One vector is turned by the same rotation once a step. Each row is the vector after some number of steps, and that number follows the row.
The counts run from 0 to 279.
119,100,313,247,0,-177,-32,-247,279,-25,-121,34,-133,-401,-180,78,188,-99,87,163,-61,-74,-137,222,-310,-103,-61,-133,102,341,-408,-125,-236,-33,-167,-126,-8,-285,-96,-75,-123,-332,-95,347,-157,1,-167,-80,186,-113,-299,1,349,-66,214,40,79,-129,-255,185,-45,-99,71,-70,267,120,-35,190  190
203,33,355,12,-62,-220,281,-122,207,-58,36,71,-378,-206,-177,146,223,-298,228,99,-91,-162,-44,60,-160,-2,211,-378,114,255,-173,-213,-248,-98,-240,-113,-233,-222,-123,49,-74,-422,-158,234,-131,12,261,-4,179,-68,-306,182,220,-3,236,68,22,44,-265,154,127,-30,34,-194,155,168,53,152  199
142,-203,538,-307,-68,-64,157,-317,198,118,29,-12,-87,-256,-161,-232,304,23,201,225,-18,100,-78,309,2,172,140,-227,111,269,-327,42,-291,-249,-281,-150,-87,-232,-47,-30,14,-293,-194,237,-265,245,-146,-154,26,-34,-526,103,142,123,104,-96,7,-14,10,13,84,59,31,24,185,94,89,71  79
94,70,293,-48,-19,-141,221,-324,303,73,92,-175,-29,-368,-113,-391,-72,-216,-259,18,7,3,-267,3,-222,-186,21,-44,32,-298,-82,176,-149,-224,-155,56,-99,-182,129,-265,-70,-173,-180,136,-111,39,-118,-30,-105,-197,-132,-99,198,-318,0,249,260,44,-382,-134,60,-373,0,-162,257,253,-35,222  264
-64,148,278,-279,-138,16,85,100,172,-228,40,-138,91,-412,-142,-16,53,-201,-119,25,103,-89,-404,253,1,-290,137,-366,199,-170,-73,182,-40,-117,-164,-176,-269,-415,116,126,-28,-224,-143,273,-185,122,105,-63,-60,-120,-188,237,197,-52,206,124,101,-173,-464,35,250,-28,89,-131,227,-11,-62,125  94
146,-27,393,-147,28,-165,181,-38,139,31,150,-61,-74,-388,0,34,78,-184,-151,102,-67,-243,-466,112,73,-157,-121,-288,8,-52,-199,63,15,-161,-211,-172,-254,-393,-69,-121,17,-364,10,40,-19,16,147,60,-127,-50,-332,244,203,-10,16,222,146,80,-503,203,-14,-122,-112,48,271,68,-293,168  231
141,-38,410,-346,2,98,89,-126,-19,-125,-39,-224,32,-179,-212,-168,342,-18,69,291,135,103,-292,310,-84,-69,335,-415,161,161,-248,218,-222,-212,-282,-175,-36,-130,282,40,65,-106,106,280,-309,210,-102,-188,-9,41,-248,135,253,-10,79,-67,221,-97,-184,-83,269,53,163,21,320,37,-45,51  215
100,199,308,117,-6,-94,2,-174,168,-69,-87,-75,-213,-438,-147,218,190,-245,64,167,-75,-42,-118,87,-169,-23,-13,-331,84,303,-291,-220,-161,81,-65,20,-98,-317,-16,-36,24,-365,90,524,-111,117,99,-109,91,-61,-150,237,319,-46,123,8,-7,-55,-462,116,103,41,38,-47,268,336,10,311  194
270,-121,456,-348,-31,-68,145,-350,131,24,5,-49,-214,-414,-125,-300,-25,-91,117,-145,-11,-9,-249,150,-207,23,0,-295,75,67,-293,158,-77,-151,-37,-79,-276,-166,15,-173,63,-193,123,131,-199,59,224,-8,32,139,-558,222,170,-7,-97,-112,163,-31,-6,-97,86,-381,-284,-110,67,-42,-71,140  242
273,-14,302,-170,-2,-246,239,-253,306,70,79,-69,-45,-157,-16,-479,-75,-202,-79,60,42,62,-359,124,-134,-324,53,-175,225,-80,-18,149,-3,-259,-53,168,-191,-229,113,-456,41,-35,-21,255,13,52,-123,-77,-243,-50,-150,-54,149,-331,297,103,208,-54,-134,-65,161,-414,36,-194,161,203,82,-137  135
110,-116,479,-325,-147,10,102,-201,120,-49,49,-64,-115,-411,-128,-134,321,-33,173,260,69,-104,-124,186,-86,204,114,-384,182,278,-272,38,-254,-175,-139,-207,-29,-134,-99,15,-6,-283,-87,291,-307,117,83,-125,49,146,-381,-10,146,194,82,-249,-3,-103,-33,-9,187,37,14,-48,189,-45,82,273  77
173,233,381,85,81,-17,-40,-405,-74,102,-136,-17,-94,-467,-62,-276,151,-182,-142,-10,113,-140,33,-138,-438,-111,-87,-60,65,-17,-135,-44,-272,-211,122,141,94,-136,-8,-183,-43,-261,-98,475,-139,-73,147,-100,254,-106,-194,-91,395,-149,88,-118,206,46,-345,-55,-67,-267,6,-187,165,316,79,47  155
523,196,130,-128,-23,-61,-119,-186,26,123,-77,49,-144,-355,135,-196,101,-212,-337,154,236,-35,-233,66,-317,-320,21,-121,84,51,-91,-35,-236,-160,141,121,139,-60,-32,-220,-185,-249,-71,78,-34,-61,280,-4,-5,0,-223,-79,335,-36,205,24,248,-88,-372,-135,103,-458,34,-75,334,56,57,-40  146
155,-112,415,-93,-180,-197,189,-27,354,9,106,-135,-330,-275,-178,-224,-29,-336,-24,247,-46,2,-78,37,-228,86,183,-195,243,246,81,-171,-172,-306,-22,135,-177,-44,-80,-153,-98,-390,-248,344,-160,-15,-89,-155,-264,0,-268,-79,94,-201,188,-106,21,-1,47,12,225,-215,116,-192,25,203,279,116  169
111,163,355,107,31,-100,100,-199,190,-71,-15,-47,-196,-342,-68,208,185,-305,58,170,-96,-19,-140,63,-85,-32,33,-364,41,283,-291,-221,-122,-96,-30,-9,-203,-277,-145,-19,4,-351,46,489,-83,172,171,6,78,-96,-172,268,342,-216,169,43,-64,4,-384,126,143,153,22,-10,227,353,62,198  195
65,-112,435,-384,76,-90,84,-72,121,-64,-11,-25,-212,-126,-312,-110,335,-247,42,214,10,-94,-239,71,-66,53,107,-399,230,-12,-144,223,-387,-130,-321,-270,26,-207,99,-54,28,-296,-11,243,-264,91,-73,-351,-62,-35,-434,5,189,192,-16,-161,94,73,25,7,34,-48,133,-65,274,17,-85,-49  210
259,138,282,-312,26,-202,296,-334,-12,68,21,11,-104,-283,121,-90,112,-140,55,-68,20,-289,-291,165,-81,-193,26,-438,87,-87,-187,216,-109,-155,-126,-61,-271,-410,-13,-189,49,-203,-17,77,-41,-8,396,-25,105,16,-297,167,224,62,82,150,160,105,-398,-107,120,-226,-109,-184,261,13,-264,-17  236
31,0,510,-477,45,-44,144,9,124,29,-23,-117,-235,-112,-118,-3,239,-195,126,114,-43,-52,-182,119,13,127,141,-437,177,94,-57,-32,-305,-322,-36,-5,-366,-318,-59,-63,55,-310,-111,409,-204,127,176,-172,-72,-104,-384,271,154,61,31,-111,-57,139,-39,-61,248,94,29,-174,130,102,-23,17  205
33,167,79,-2,-55,-103,82,-158,135,-91,-215,-54,-55,-295,-48,-29,203,-258,-4,349,96,-70,-125,386,-300,-289,91,-208,144,339,-47,-13,-141,-115,-65,103,132,-251,114,-100,-128,-308,-110,235,-97,112,-21,-262,43,-67,-220,-45,448,-125,414,143,57,-17,-291,100,120,-19,248,23,330,276,68,-252  54
80,179,282,-30,4,-232,-58,-159,207,4,-76,37,-112,-283,-139,13,182,-99,-168,372,23,179,-171,355,-342,-137,112,-66,-12,201,-278,16,-514,-200,-65,-49,25,-104,97,47,-203,-229,-241,252,-150,6,-91,-11,-33,-122,-266,-142,400,-132,177,142,12,6,-173,-191,52,-132,290,0,535,14,100,110  182
150,7,378,-230,-7,37,107,-284,223,37,-45,-33,-47,-335,-241,-218,313,-85,139,150,42,119,-22,261,1,113,242,-230,119,178,-233,49,-340,-25,-340,-201,98,-250,204,58,68,-271,-124,302,-333,249,-148,-329,76,-17,-443,177,73,225,38,-106,131,-186,-157,-56,56,-75,136,-9,198,122,14,115  81
-2,-44,347,-116,-72,-71,46,-109,202,-80,-53,-115,-349,-305,4,129,281,-252,60,179,-99,-344,-238,14,-173,86,81,-331,138,153,-238,-69,-307,-138,-30,-133,-113,-165,-190,-104,-76,-473,-36,238,-226,-100,129,-173,2,-69,-322,69,313,28,-79,46,75,135,-154,58,276,59,-80,-169,261,93,-89,411  68
328,-126,400,-445,71,-7,159,-392,23,146,-100,-18,-187,-235,-33,-405,142,-67,114,-117,-3,24,-174,190,-82,-23,-4,-284,93,26,-223,213,-137,-158,-131,49,-170,-249,97,-359,75,-184,135,102,-118,158,114,-216,58,4,-518,291,234,2,-28,-75,185,89,-5,-58,30,-319,-225,-31,126,155,-72,-165  244
78,45,277,-209,-199,-107,151,-3,127,6,76,-210,-277,-328,-121,-267,65,-326,-8,331,34,-152,-27,-2,-248,88,64,-257,404,156,177,-82,-111,-215,3,229,-51,-137,-68,-178,-10,-480,-143,484,-142,30,116,-238,-229,33,-95,-110,151,-84,214,-133,60,21,-150,57,189,-169,141,-208,23,276,246,0  167
36,137,348,10,71,-108,109,-190,490,-89,-90,-24,-258,-276,-90,160,217,-359,-12,113,-81,-190,-165,-68,-110,-94,-45,-379,122,57,-144,-141,-304,-129,46,-91,-62,-232,-264,-148,-219,-349,-125,317,-164,38,181,-97,77,-227,-209,30,313,-136,191,137,-46,50,-252,50,269,52,-37,-145,188,234,-17,252  65
213,63,323,-279,64,-190,316,-286,51,111,59,59,-101,-213,130,-64,35,-140,17,-33,-67,-196,-319,179,-35,-181,40,-397,-65,-55,-231,162,-104,-217,-170,-23,-395,-370,14,-189,65,-206,-61,66,5,94,304,78,68,-15,-307,297,229,-24,68,257,142,152,-386,-71,119,-176,-151,-126,277,94,-270,-13  235
140,-117,320,-57,-118,-296,215,-337,146,56,202,-146,6,-443,181,-389,-60,-126,-181,256,32,-140,-386,54,-114,-199,-46,-144,26,36,-177,81,6,-302,11,103,-150,-92,-112,-369,65,-155,-90,119,53,-47,19,112,-233,64,-227,-146,277,-286,174,187,140,66,-279,48,212,-280,4,-123,261,153,139,228  269
35,211,99,55,-112,-41,30,-110,197,-171,-172,-106,-92,-416,-110,54,171,-305,5,330,135,-98,-75,337,-342,-276,75,-276,209,323,-64,-1,-182,-54,-24,29,150,-239,55,-28,-181,-295,-91,265,-91,57,-9,-189,113,-40,-175,-66,392,-112,413,88,52,-152,-349,130,135,-97,222,-1,315,194,91,-103  55
14,34,389,5,76,-175,2,-178,184,-69,-111,-84,-46,-520,-268,-154,53,-387,-141,361,68,-3,-150,252,-233,-69,20,-210,117,219,-57,39,-384,-217,-29,-66,237,-14,130,-118,2,-146,-151,246,-163,-35,-112,-178,-111,38,-395,-305,313,-9,144,-187,9,-111,-132,40,-47,-236,267,20,259,76,149,-12  47
326,204,149,-183,-82,-147,29,-298,140,77,-91,-2,-128,-638,162,-261,-67,-167,-124,56,107,51,-190,154,-155,-173,-32,-114,143,220,-136,-80,-142,-44,255,222,22,-184,-53,-305,18,-242,-92,337,23,57,241,-53,-198,113,-258,15,166,5,106,-46,41,-119,-280,-188,156,-477,-1,-74,240,138,231,199  276
381,16,352,-320,82,137,146,-444,86,-10,-114,12,-192,-365,-166,-396,107,-260,-24,-125,161,29,-145,31,-140,-124,49,-383,86,-85,-155,231,-150,-42,-97,-27,38,-131,145,-289,9,-140,191,190,-184,171,186,-220,141,79,-393,187,234,-13,18,-166,206,-76,-125,-71,90,-355,-140,-20,47,165,23,-60  246
513,37,170,-63,-92,-105,-8,-138,110,26,-60,-109,-173,-262,103,-183,-117,-156,-232,155,54,120,-375,208,-252,-230,172,-76,8,131,-137,-59,-123,-158,70,194,-43,-21,117,-320,-23,-219,109,83,11,-80,52,-16,-277,72,-267,73,260,-187,-28,69,288,-71,-316,-172,242,-470,-45,-66,365,89,74,222  142
344,-4,413,-56,-66,-183,315,-275,142,231,160,-51,-291,-101,-44,-186,36,-299,-82,391,-46,-78,-1,-178,-204,71,203,-315,79,116,81,-175,-269,-347,-44,144,-70,40,-80,-244,-77,-342,-247,207,-79,-57,199,16,-53,15,-178,-159,203,-154,211,-2,134,117,-272,-95,127,-193,55,-154,144,289,88,11  35
566,-104,538,-168,-24,115,105,-290,69,204,132,141,-134,-274,-160,-378,126,-133,-123,-114,182,74,-132,-142,-50,-92,58,-204,40,-100,-193,-21,-161,-247,-236,-136,-62,-101,-37,-54,-26,-279,-122,112,-204,173,110,-24,225,-46,-450,282,152,-24,216,-147,231,-105,-242,114,-21,-317,-143,-52,44,85,3,-38  117
75,119,255,-317,-28,-151,209,-312,75,58,-70,-37,-247,-201,4,3,410,-107,144,162,-73,-146,-26,113,-178,152,209,-348,115,174,-221,78,-411,-88,-122,-108,-60,-227,0,-141,-44,-366,-58,308,-224,45,192,-220,111,-48,-270,59,238,168,-61,67,88,175,-187,-250,234,58,21,-168,381,122,-51,218  72
176,13,330,-117,-58,-99,180,-53,23,1,91,-142,-94,-401,18,45,-12,-186,-39,-1,-53,-236,-454,185,-30,-108,20,-300,19,-16,-183,60,-8,-152,-201,-115,-290,-369,82,-137,57,-346,42,77,-69,-30,158,8,-88,47,-337,293,214,34,-128,171,164,48,-537,107,55,-178,-182,-65,272,50,-339,258  232
68,0,510,-407,38,-51,161,-64,219,18,44,-28,-286,-181,-217,47,166,-254,114,76,-104,61,-101,96,-4,128,163,-486,113,82,-100,-89,-319,-225,-20,-55,-408,-256,-53,62,14,-344,-115,391,-219,192,253,-62,-79,-93,-303,250,144,16,5,-91,-157,150,-68,-82,206,69,-48,-124,146,37,55,138  204
350,42,303,-16,-4,-127,-178,-97,-220,2,-129,-59,-158,-246,-61,-216,60,-135,-141,84,247,-194,-363,177,-483,-313,11,-99,55,59,-133,89,-173,-335,4,13,41,-3,124,-118,-73,-237,69,98,-102,-168,96,-47,135,13,-347,-25,472,-153,155,-68,350,-2,-220,55,44,-434,30,-100,319,2,-25,-191  16
534,20,342,-394,-50,111,-12,-272,76,120,51,71,-170,-440,-18,-237,151,16,-89,-40,105,218,-195,75,-135,8,5,-319,39,29,-326,95,-32,-9,-116,-71,-122,-213,-33,-43,-66,-284,186,182,-176,258,300,56,17,80,-334,364,135,4,-65,-77,143,-128,-310,-127,104,-311,-208,6,220,-26,68,207  112
209,47,317,-141,-81,-201,203,-253,251,22,63,-232,-26,-238,-128,-509,-154,-129,-64,-20,47,81,-346,167,-222,-266,128,-167,210,-123,-17,103,39,-215,-47,130,-245,-155,164,-353,50,-12,-6,266,-28,24,-113,-48,-193,-17,-124,-50,91,-333,229,98,307,-143,-149,-146,208,-450,14,-263,138,165,67,44  134
122,-23,252,-197,-134,-208,160,10,267,103,-56,-165,-307,-129,-112,-184,74,-308,-4,270,-66,-49,-99,188,-176,48,231,-71,269,146,145,-123,-331,-271,-130,177,-33,-145,69,-249,-36,-441,-248,285,-169,-57,-162,-335,-308,-89,-372,-60,53,-2,98,-5,174,60,-16,-35,177,-257,191,-216,203,255,95,2  171
266,95,347,44,-102,-46,18,-175,125,149,38,-187,-387,-385,-176,-151,67,-217,-81,226,-103,-115,11,-169,-448,119,-126,-136,216,46,29,-87,-78,-66,-76,156,48,-201,-10,-272,-180,-532,120,379,-137,36,35,-126,-93,-76,-75,-47,207,-163,-93,-15,246,10,-339,69,-51,-303,-85,-117,161,383,-33,166  29
143,-8,525,-345,58,-56,180,-132,202,-65,-32,-68,-186,-114,-236,-37,269,-266,210,-22,9,-120,-195,47,-64,8,336,-472,203,39,-112,-3,-422,-292,-111,-224,-174,-127,9,-24,58,-218,-107,348,-344,1,123,-249,53,-23,-416,91,147,72,90,-213,93,-28,-16,-95,268,-10,69,-221,108,-26,-42,112  207
62,-39,304,-286,-177,-163,166,-88,31,26,128,-299,0,-325,-90,-471,-125,-44,-63,102,33,-10,-372,225,-234,-123,-35,-126,221,-95,79,241,101,-252,-135,203,-291,-304,194,-281,66,-269,37,297,-9,44,-80,-86,-332,6,-155,67,120,-251,17,63,275,9,-218,-64,97,-373,12,-210,179,143,7,0  132
200,-97,434,-485,-34,-118,138,-232,-6,66,62,15,-176,-460,19,-240,81,-109,66,-41,16,-183,-336,178,-58,-35,-221,-340,174,-10,-160,253,-11,-160,-71,-109,-245,-321,-121,-200,46,-276,137,113,-53,53,310,-30,-62,132,-485,129,168,92,3,-43,63,101,-78,51,17,-274,-248,-107,168,-84,-77,-5  240
